Here are some points, each followed by its number:
[-38 11 -32 -51 54 41 -18 18 51 35 -2 -5 -9 37 -9 17 -2 -7 -20 19 -17 -8 18 23] 0
[-18 22 -77 -41 -51 -1 38 -37 14 61 -27 20 11 25 -53 5 -44 -42 27 14 21 0 1 20] 1
[29 -22 58 -31 35 -20 -81 -21 66 40 12 -32 -46 -16 4 -31 -2 -17 -5 31 -9 -19 41 -5] 2
[-13 22 3 6 0 8 8 55 7 -40 17 -13 -14 7 19 7 8 8 -24 -7 -20 -3 -14 5] 3
[11 45 18 -58 -39 -42 -8 -36 11 62 -8 -34 -5 34 -33 -27 -60 -41 26 -7 8 8 -37 37] 4
[-25 -62 15 9 19 -29 64 12 -29 3 -36 -25 12 -15 1 -61 40 4 -12 -6 50 -88 62 -22] 5
[50 -25 0 54 7 -51 -3 -35 -4 -31 -81 15 36 -21 -17 27 29 -11 -48 22 17 29 3 0] 6
[-7 13 38 -49 -27 -13 -19 -16 51 55 13 -44 6 10 -8 -27 -51 -11 1 6 -10 22 -6 13] 7
[45 8 -8 -43 -1 59 48 40 -76 -33 25 -35 -40 39 -12 7 0 -3 16 3 -39 -16 -37 9] 8
[-12 63 -56 -46 -54 -1 -19 -40 -19 21 1 4 -37 13 -35 5 -51 -57 84 -18 -17 43 -58 45] 9
[10 41 30 14 29 31 -16 -30 -25 0 6 43 -5 -34 33 -27 -12 6 9 -1 -1 56 -10 23] 10
[55 10 -3 -64 -11 44 -8 18 -2 -49 41 -29 -48 93 25 27 -3 74 -16 -3 -13 30 -3 2] 11
[-75 -64 -83 -8 19 83 7 12 23 9 -10 48 -4 5 -4 20 -14 -66 3 -65 63 -5 63 19] 12
[-93 -79 -105 9 49 50 22 13 43 36 -54 30 -16 3 4 21 -11 -23 -33 -92 47 -1 66
 47] 13
[-6 -22 -42 43 -43 -14 27 35 -51 -2 -11 -18 68 -18 23 8 13 20 -44 -12 -12 -43 -7 3] 14
[11 -55 -9 67 -31 -12 -4 11 -1 81 -43 -12 12 60 41 -40 55 0 32 -109 27 2 39
 38] 15
[2 39 36 8 6 -17 -12 5 58 -70 -14 15 -15 -23 20 -3 29 14 33 33 41 24 -63 -10] 16
[3 -76 -56 49 -26 8 0 -19 -6 40 -59 5 21 31 -27 -15 12 -47 29 -94 55 7 -6 31] 17
[3 -36 20 -12 -38 -15 0 -7 35 48 -9 -27 13 47 -9 -49 -2 -13 7 -55 36 10 -7 -2] 18
[-2 -47 42 -16 46 -43 2 -40 5 -55 -23 -2 9 -11 -24 -51 19 -14 9 12 35 -27 81 16] 19
[-12 16 64 -2 -2 17 2 -12 34 -88 0 9 -4 -38 49 -9 9 4 46 30 47 41 -45 -6] 20
[-9 -23 11 -8 -26 -55 22 -1 -15 24 -36 -3 47 -15 -2 -27 -5 13 -45 -25 5 -48 -20 4] 21
[-9 21 8 18 -44 -36 -17 -25 -6 21 -11 16 44 -27 -31 21 -38 -6 -34 -35 9 -28 -39 -14] 22
[5 48 35 15 41 2 -23 -21 -20 -43 -11 2 -27 -54 46 -11 11 19 69 -15 19 76 -33 30] 23
[28 1 -55 6 -81 -27 -9 -43 -34 70 -43 -31 0 29 -67 -54 -17 -54 106 -73 22 20 -80 49] 24
[16 80 -81 33 -24 21 -61 7 16 -82 33 0 63 -28 9 -27 108 39 42 22 -32 13 -27 1] 25
[-4 -34 -35 -9 0 76 15 -35 -33 69 -18 87 -1 -29 -5 7 -24 4 -63 -28 -4 -47 34 -51] 26
[-25 20 18 -38 -3 -55 -45 -68 18 -19 -3 10 -30 -23 -16 -41 -13 -38 67 6 -29 52 -43 16] 27
[-16 -37 48 0 55 -79 -16 -102 -15 6 48 32 -15 -9 -32 -38 30 -5 39 52 0 26 28
 26] 28
[16 -24 33 -15 0 18 -5 -7 -36 -28 19 -7 -24 8 36 -6 -27 43 -11 -8 -7 40 -5 -33] 29
[52 -53 60 8 25 -122 -8 -127 -10 -76 -87 11 12 -32 -51 -51 22 -6 -47 123 44 46 100
 21] 30
[13 -8 51 -2 -10 19 5 11 55 -75 22 20 -2 -26 37 24 -19 6 5 49 32 21 -18 -32] 31
[-3 -13 11 -8 25 -43 55 11 -2 20 -33 14 31 24 7 7 10 6 -17 -18 5 -39 16 -7] 32
[-33 -22 -61 51 -24 8 17 10 -64 9 -21 -36 68 -46 6 -15 3 31 -25 -18 -24 -60 -4 19] 33
[59 62 -9 -59 -2 28 4 46 -12 -56 18 -22 -70 82 26 12 12 43 8 1 -15 16 -26 13] 34
[31 -6 13 23 27 -21 -13 -1 -1 18 -21 18 -12 14 -35 28 -21 -28 7 -19 -10 -15 -13 7] 35
[12 15 3 29 33 -127 18 75 -76 -13 49 56 -38 30 -75 46 127 -98 47 52 11 -33 -8
 18] 36
[-64 -18 -48 -68 47 18 -4 4 97 70 6 -12 4 22 -6 18 -11 14 -41 -10 -37 17 8 45] 37
[-14 -9 -65 -10 1 28 24 34 -13 -2 2 -12 -46 45 -13 -1 -1 1 13 -4 -10 22 -28 62] 38
[-1 -4 5 31 14 66 20 -51 -66 72 6 24 14 16 5 -57 -14 15 -43 43 -36 58 -7 -77] 39
[-28 21 33 5 30 41 -27 -9 11 -8 5 43 20 -41 28 -29 -3 -9 -13 -8 26 21 -3 48] 40
[3 33 -11 49 -20 -54 -11 45 41 17 21 9 18 -6 21 19 8 17 -43 8 -8 7 -12 8] 41
[19 4 -20 21 -5 19 62 -3 -14 -21 -6 19 -29 -14 7 42 -54 12 -1 -29 25 0 7 2] 42
[-47 -30 9 -11 34 47 -21 11 28 9 13 28 32 -25 13 -27 -4 -11 -28 -22 19 19 37 49] 43
[21 47 -5 29 45 -42 6 20 -1 -31 -41 17 0 -34 19 39 13 22 31 -34 20 9 -6 25] 44
[18 88 -75 -29 -53 -58 -30 -88 -6 78 -29 -41 -1 30 -91 -49 -31 -59 127 -13 16 47 -46 68] 45
[-72 -6 29 -29 -29 33 -34 -14 61 84 37 -48 42 -1 18 19 -13 0 -16 29 -21 -9 69 -22] 46
Which three points above are nearest to each new point by angle? Their numbers follow each, nearest first.
[57 13 3 -52 5 60 52 32 -83 -38 27 -40 -44 44 -11 16 -1 4 19 0 -49 -24 -34 -9] 8 34 11
[-16 9 -28 16 -2 -4 -46 -15 23 -57 43 1 66 -33 -4 -42 58 20 20 23 -10 -10 44 5] 25 19 28
[-9 0 30 -13 -14 9 13 53 -1 -10 30 -24 12 -14 25 22 13 1 -27 -21 -29 0 -21 -33] 3 14 29
[-56 -9 4 -10 14 49 -22 26 64 27 43 22 48 -25 30 -4 3 8 -32 25 12 13 36 29] 43 46 40
[13 -21 42 -7 5 -22 -22 31 59 -27 28 14 -5 -39 31 23 -14 13 -34 38 -16 34 -15 -36] 31 16 20
[42 0 70 -1 52 -34 -51 -1 3 52 -4 -33 -51 28 -28 -15 16 -25 30 33 6 -48 50 0] 2 35 28
[1 -24 43 -30 6 5 -29 9 54 8 13 -24 -2 -7 8 -18 -12 -11 -27 22 -3 17 21 1] 2 7 46
[10 36 36 29 9 -101 -33 -58 22 -3 4 41 12 -3 -25 -26 50 -2 -20 32 39 10 59
 9] 30 28 19
[23 -12 48 -18 13 -9 -57 -12 57 37 5 -38 -36 -4 -3 -19 -20 -22 -22 6 13 -12 19 -22] 2 7 46
[-10 -2 25 1 -1 0 -1 45 50 -35 21 7 -3 -16 15 38 -19 3 -43 6 10 -1 -8 -29] 31 3 41
[-12 -27 -22 -26 -5 -18 59 2 1 40 -54 -2 41 33 -3 -15 -8 -13 -10 -3 27 -45 27 -5] 32 5 21
[12 1 19 -27 -4 25 -3 26 13 -48 29 -12 -19 23 26 29 -9 27 -28 -11 6 18 -3 -29] 11 29 34
[8 -30 25 15 -27 -30 11 28 57 -7 8 -4 15 -34 13 19 -43 4 -25 21 14 -4 -15 -10] 31 41 22
[13 -38 41 -3 -15 9 4 30 63 -47 25 10 10 -34 42 29 -27 9 -27 63 5 22 2 -19] 31 20 16
[-34 12 64 41 18 48 -13 -6 17 68 47 39 53 -29 27 -30 39 38 3 37 -14 -40 51 13] 46 40 43
[-18 -25 -58 36 -14 10 20 -8 -57 39 -28 -5 44 -50 -10 -9 2 44 -40 -13 -18 -79 12 -11] 33 14 21
[-1 -29 32 26 7 16 -3 -18 -55 44 13 33 4 -8 -17 -25 22 -8 20 -9 -40 -53 37 -27] 26 5 39
[41 -18 -16 37 35 9 -11 -21 -2 -12 -34 70 15 -36 -16 22 3 -39 -30 -20 21 26 -9 6] 6 35 26
[15 -6 -9 -26 38 -23 4 52 30 -91 -53 5 26 16 37 12 29 20 36 -43 14 -14 -4 5] 44 16 3
[33 24 18 3 3 -13 -47 24 -2 15 2 12 -50 24 -11 17 -12 45 -6 37 -18 14 -53 2] 34 11 16
[60 29 20 23 24 -64 1 39 -36 -14 29 -9 -44 -25 -1 16 18 -41 95 -28 -14 -26 -14 -24] 36 44 35
